128 stands for zero in the data rows.
Here is a table of points, one per row:
[178  72 113 155 136 131 112 145 188 119  98 173 131 154  46  76 172 113
 184 123 189 137 154 140  91 130 138 134  80  86  87  90  82 117 120  92
 146 112 157 126 128  96  77 125 106 113  87 105 126 119 158 119  64 122
 128  83 151 105  86 158 167 131 131 126]
[ 96  85 182 165  89 143 139 184 172 147 163 101  87 175 148  92 156 128
 100 104 185 132 143  77 147  57 127 140 112 116  91 101 140 176 133 146
 158  97  89 134 122  81  79  97 140 139 142 154 117  84  82 155 139  69
  99  71 132  71  96 139 114  86 129 165]
[108 100 119  68 107  71  94 213 176 120 128 132 159 110  85 162 165  88
  81 132 217 131 144 124 159 141 118 134 126 113 119 113 113 103 152 142
 120 134  76  87 115 135 126 107  73 143 122  63 112  82  78 137  97 106
 154  69 118 104 146  98 107 116 132 169]
[ 79 140 168  98 187 153 101 178 161 139 113 109  55  81 102 126 114 130
 136 129 138 174 118 145 141  76 150 126  79  73  65  94 159 141 128 134
  52 122 160 106 129 157 112  96 100 131 155 171  93 132  88 146 164 133
 132 127 131  78 102 123 109  65 126 114]
[149 144 135  98 134 171 145 164 120 107 139 158  96 105  89 194 128 151
 107 100 127 113 111  84  93 105 144 121  93  47 146 148 150  95  86 147
 181 120 102  80  72  70  49  62  63 145 112 103 159  86 127 131  76 110
  82 129 164 130  95 141  95 168 119 149]
[ 92  77 127  85 108 174 137 163 122 147  74 160  96 139 120  79 110 108
 121 114 167 170  84 110 171 116  87 143  72  98 112 140 161 192 108 122
 162 101 113 143 128 107 175 119 108 182 148  95 100  63 113 144  62 133
 129 107  90  91 103  82  77 173 119 136]
[163 125 127 173 153 148  91 232 107  74  92 177 131  96 150 154 145 142
 106  96 142 156 153 125 183  91  77  89  89 102 116 115 182 171  97 134
 163 107 129 155 149 121 123 121  88  79 150  59 121 130 135 137 147 134
 111 131 118  97 155 154 109  32  97 129]
[135 115 133 144 112 186 136 198  90 158 164 161  64 113 168  93 142 119
 153  56  98 126 109 120  87 130 166 156 146  63  88 121 135 137  84 168
 147  94 119 125 123 182 132 171  81 170 137 150 102 123 142 171 171 113
 136  25 134  90 106  96 113 117 158  75]
[136 120 156 183 144 112  89 159  66 127 108 113  77 143 140 108 107 166
 104  94 185 142 144  73  75 119  86 147 123 128 103  94  83 105 126 143
  67 146  70 163 123  70 132 105  98 127 144 101  90 153 145  89 138 117
 127  74 128 114  82 138 133 185 159 117]
[116 122 140 140 123  92 161 169 151 179 129 152 150 134 151 116 171 104
  93 107 121 137 156 104 123  97 169 139 107 147 115 137 146  92 108 194
 213 116 131 128 146 155 111  68 111 147 167 148 119 121  70  85 137 175
 143 121 109  59  79 117 112 152 133 103]
[ 82 145 123 145  99 134 126 148 149  88 109 106 113 115 116 122 110  67
 111  87 184  72 113 168 120  93 111  70 177  73 102  95 112 143 121 143
 167 109 148 139 109 117 101 117 119 161 134 156 166 162  97 124 120 103
 133 126  59 135  96  95  93 134 151 162]
[ 81  65 160 139 157  99  96 131 130 139  73 128 135 167 105  88 123 121
 174 145 133 118 155 153  83 136 129 145 162 153 141 168 133 150  95 155
 157 118 125  84 123 132  94 102 163 141 159 143  61  64 133 130 168  68
 109 122 119 119 108 141 121  96 114  37]
[141 171 141 126  95 111 169 129 171 111 186 142  80 136 106 120 130 123
 171 109 139 171 108 108 118 122  53 103 161 125 104  83  64 150  84 139
 165 115  92  84  91 124 182 134 166 121 155 144 119 142 158 129 101 147
 103  57 148  93 135 177 135 137 112 134]
[ 90  82 113 140 142 115 129 189 155 110 156 111 107  89 114  49  92  98
 101 136 107 155 115 119 104 119 126 134 121 126 156  54 125 152 124 184
 185 119 108 126  96 118 126  67  31 182 130 131 137 114 136 185 104 119
 146 108 105 122 179 183  98 113 144  69]
[147 132 145 150  97 146  71 177 145  89 171 141  82 167  88 113 147 102
 158  69  68 133  80 122 122  98  58 119  89 114  88  75 153 139 146 150
 131 172  83  68 142  98 126 116  91 130 169 136 146  95 158 136  85 142
 126 107 137  70 150 106 152 147 124  44]
[114 101 141  98 125 117 164 181 141 137  77 160  68  90 154  61 133 139
 100 123 106 146 154  98 168 110 134 153 158 155  86 143 136 165 177 156
 157 109 122 119 113 148 128 141  98 201 139 125  99 127  96  80 105  93
 100 134 124 115 115 121 163  85 120 153]
[156 112 161 186  76 138  95 152 163 160 137 144 111  75 120 109 138 151
 131  69 114 130 127 121 119 129 143 159 124  59 120  89 103 104 122 142
 130 113 131 142  97  92  90 129 178 134 159 120  80 107  80 114 141 168
 136 115  82  58 163  99  97 131 113 166]
[124  75 120 149 146  97 149 170  90 139 118 126  64 132 114 108 151  85
 160  89 157 153 114 149 167 118 156 102  96 133 135  97  79 167 140 145
 109 119  69 116 150 113  57 109 129  72 130 144 148 119 123 105  79 142
 132 120 132 157 158 105  56 109 125 131]
[126 115 162 135 174 151 126 116 185 143 113 154 107 108  95 109 155 139
 110  93 139  82 138 148 143 119 119 138  71  97  82 149 147 165 134 238
 118 109  99 136 204 141 158 130  83 130 150 103  95  93 136 143 103 133
 124  85 120 138 119 144 123 123 121 137]
[ 83 120 104 175 140 142 115 200 148 149 170 182  96  68 135  71 151 131
 126 116  83 147 177 124  99 146  28 122  82  93  97  97 110 148 132 157
 145 139 101 128 123 138 119 117 111 184 143 156 133 115 114  73 146 110
  79  75 148 114 105  82  43 109 150 155]
[106  97 162 159  66 159 131 168 154 164 127 159 105  76  99 136 146  85
 112 106 135 115 128 159 117  41 111  83 135 104 155 131 103 126  76 163
 121 188  79 164 102  84 162 100 105 136 110 173  85 119 142  75 116 136
 157  92 139  87 126 129 132  49 153 131]
[199  94 188 114 152 149 149 151 120 123 125 156  77 152 114 103 160 132
  99  96 147 126 184 200 126  76 123 106 156  73 131 113 121 115 164  84
 115 134  81 149 135 121 133 107 132 155 165  95 134  30 128 111 175 147
 149  87 125 103 132 153  89 125 110 136]
[102 134 100 155 152 151 164 149 159  99  88 140 133  55 165 169 119  77
 103  70 126 174 134 174 149  96 118 167  96 123 166  64 117 113  88 177
 116 148 154 115  68  88 120 109 137 147 145 126 155  74 115 165 121 101
 114  86 153 121  70 141 134 146 123 117]
[117  97 164 149 122 138 150 211 131 140 152 127  97  74  65 131 113 156
  51  75 143 122 140 128 156 132  97 160 149 113  59 132 137  47 150 109
 163  99 109 122 111 131 123  84 159 125  89 145 117  94 100 111 101 116
 165  77  80 108 104 151  93  76 124  86]
[ 81 149 107 117 108 114 131 129 128 129 122 133 100 118 164 160 142 128
  79  66 124  95 126 120  63  99  91 121  76 135  89  91 128 184 148  74
 147 154 117 143 138 100  91 119 111 101 120 149  56  94 112 173 112 145
 122  69 136 119 157 129 126  78 153 178]
[141 142 135 156 131 101 134 118 102  98 103 131 151  90  63 158 146 110
 103 128 106 144 145  19 150  88 151 108  78 100 132  87 155 162 133 114
 141 140  92 138 141 133 125  85 146 189 117 123 146 133 166 133 138 110
 118  68 135 117 169 135 107  91 132 130]
[ 91 130 164 164  83 106 137 137 166 124 126 175 126 126 123 119 133 123
  71  88 127 159 187 121 120 183 126  93 151  97  88 116 166 180  88 152
  89  78 107 108 103 153  72 101 106 143 110 158 149  71 129 129  82 107
 161 131 112  97 118  66 141 118 164 101]
[114  84  40 168 102 152 126 183 193 102 118 148  70 145 135 171 120 105
 111 132 127 159 133  69 118 110 150 121 174 103 109 121 133 211 140 173
 133 111 108 131 105  68 117 109 129 156  80 144 120  80  77  88 155 135
 161  82 100  95  93 150  96  86 123  80]
[116  92 133 138  95  78 150 187 125 133 136 145  65 131  74 150 132 121
 131  37 131 162 201 103 106 104 104 167  87  98  93  77  85 201 151 157
 188 149 125 110 167  92  82 188 118 165 140 112 122 122 219 132 135 138
 132 123 122  43  97 117 101 136 153  83]
[176 158 150 132  53  82 148 178 180 111 102 205 142  93  67 142 100 125
 140 110 168 160 100 122 121 128 119 125 124 121 134 156 109  93 157 113
 142  93  91 207 157  65 114 120  67 131 114 190 131  57  72 149 114 110
 136 114  86 122  86 127  93 145 162 105]
[127 122 156 115  86 121 115 109 130 140 163 173  99  83 100  89 160  91
 134  56  92 161 141 108 142 116  72 170 123 111 109 129 112 206 123 127
 165 107  91 101 143  76 116  46  72 124 109 121 103 119  78 158 119 101
 124 117  98  95  32  91 119  71 142  95]
[149 117 186 169  57 122 170 182 126 161  57  97  88 137 152 133 140 166
 142 134 120 105 194 151  99 155 162 129  79  90 107  54  85 174 181 142
 138 125  68  85 168 111 158 103  83 159 150 112 128 140  87 123 156 110
 137 100 146 113 110 118  98 108  83  91]
[140  73 166 170 106  76 112 177 144 127  92 151   0 144  91 122 146 153
 120 137 147 133 136 161 130 100 107 192  84 158 123  95 118 182  90 132
 129 134 110 116 100 132 119  89 114 169 156 133 157 103 118  85 123 107
 147  39 105 101 102  90  77  90 125 145]
[144 128 159  89 148 155 132 165 177  87 134 168  95 150 139  96 131 120
 122  62 168 110 189  97 138 149  95 181 100  73 182 133 144 111  77 143
 134 129 133  98 133 157 131  56 105 130  94 200  90 107 133  85 106 128
 124  95  77 100 130 160  92 112 120 166]
[119 150 137 118 133 145  95 191 165 116 195 141 132 108 138 143 104 170
 145 103 145 158 172 176 164 114 201 115 115  90 138  91 156 130 119 103
 160 127  57  97 178  83 114  80 127 206 150 143  42 102 162  87  80 126
 146  90 101 131  76 155 119 126 153 152]
These points spread out most along one direction. How many in every 100 of the points above lie lower along it than each point below? Answers are rounded to whole numbers. More than half of the points above lie lower than the first one.
[127 122 156 115  86 121 115 109 130 140 163 173  99  83 100  89 160  91
 134  56  92 161 141 108 142 116  72 170 123 111 109 129 112 206 123 127
 165 107  91 101 143  76 116  46  72 124 109 121 103 119  78 158 119 101
 124 117  98  95  32  91 119  71 142  95] 37
[114  84  40 168 102 152 126 183 193 102 118 148  70 145 135 171 120 105
 111 132 127 159 133  69 118 110 150 121 174 103 109 121 133 211 140 173
 133 111 108 131 105  68 117 109 129 156  80 144 120  80  77  88 155 135
 161  82 100  95  93 150  96  86 123  80] 51
[108 100 119  68 107  71  94 213 176 120 128 132 159 110  85 162 165  88
  81 132 217 131 144 124 159 141 118 134 126 113 119 113 113 103 152 142
 120 134  76  87 115 135 126 107  73 143 122  63 112  82  78 137  97 106
 154  69 118 104 146  98 107 116 132 169] 91
[116 122 140 140 123  92 161 169 151 179 129 152 150 134 151 116 171 104
  93 107 121 137 156 104 123  97 169 139 107 147 115 137 146  92 108 194
 213 116 131 128 146 155 111  68 111 147 167 148 119 121  70  85 137 175
 143 121 109  59  79 117 112 152 133 103] 74
[156 112 161 186  76 138  95 152 163 160 137 144 111  75 120 109 138 151
 131  69 114 130 127 121 119 129 143 159 124  59 120  89 103 104 122 142
 130 113 131 142  97  92  90 129 178 134 159 120  80 107  80 114 141 168
 136 115  82  58 163  99  97 131 113 166] 57
[ 81  65 160 139 157  99  96 131 130 139  73 128 135 167 105  88 123 121
 174 145 133 118 155 153  83 136 129 145 162 153 141 168 133 150  95 155
 157 118 125  84 123 132  94 102 163 141 159 143  61  64 133 130 168  68
 109 122 119 119 108 141 121  96 114  37] 23
[102 134 100 155 152 151 164 149 159  99  88 140 133  55 165 169 119  77
 103  70 126 174 134 174 149  96 118 167  96 123 166  64 117 113  88 177
 116 148 154 115  68  88 120 109 137 147 145 126 155  74 115 165 121 101
 114  86 153 121  70 141 134 146 123 117] 77
[ 81 149 107 117 108 114 131 129 128 129 122 133 100 118 164 160 142 128
  79  66 124  95 126 120  63  99  91 121  76 135  89  91 128 184 148  74
 147 154 117 143 138 100  91 119 111 101 120 149  56  94 112 173 112 145
 122  69 136 119 157 129 126  78 153 178] 46
[114 101 141  98 125 117 164 181 141 137  77 160  68  90 154  61 133 139
 100 123 106 146 154  98 168 110 134 153 158 155  86 143 136 165 177 156
 157 109 122 119 113 148 128 141  98 201 139 125  99 127  96  80 105  93
 100 134 124 115 115 121 163  85 120 153] 26
[178  72 113 155 136 131 112 145 188 119  98 173 131 154  46  76 172 113
 184 123 189 137 154 140  91 130 138 134  80  86  87  90  82 117 120  92
 146 112 157 126 128  96  77 125 106 113  87 105 126 119 158 119  64 122
 128  83 151 105  86 158 167 131 131 126] 66
[141 171 141 126  95 111 169 129 171 111 186 142  80 136 106 120 130 123
 171 109 139 171 108 108 118 122  53 103 161 125 104  83  64 150  84 139
 165 115  92  84  91 124 182 134 166 121 155 144 119 142 158 129 101 147
 103  57 148  93 135 177 135 137 112 134] 20
[ 92  77 127  85 108 174 137 163 122 147  74 160  96 139 120  79 110 108
 121 114 167 170  84 110 171 116  87 143  72  98 112 140 161 192 108 122
 162 101 113 143 128 107 175 119 108 182 148  95 100  63 113 144  62 133
 129 107  90  91 103  82  77 173 119 136] 63
[144 128 159  89 148 155 132 165 177  87 134 168  95 150 139  96 131 120
 122  62 168 110 189  97 138 149  95 181 100  73 182 133 144 111  77 143
 134 129 133  98 133 157 131  56 105 130  94 200  90 107 133  85 106 128
 124  95  77 100 130 160  92 112 120 166] 89
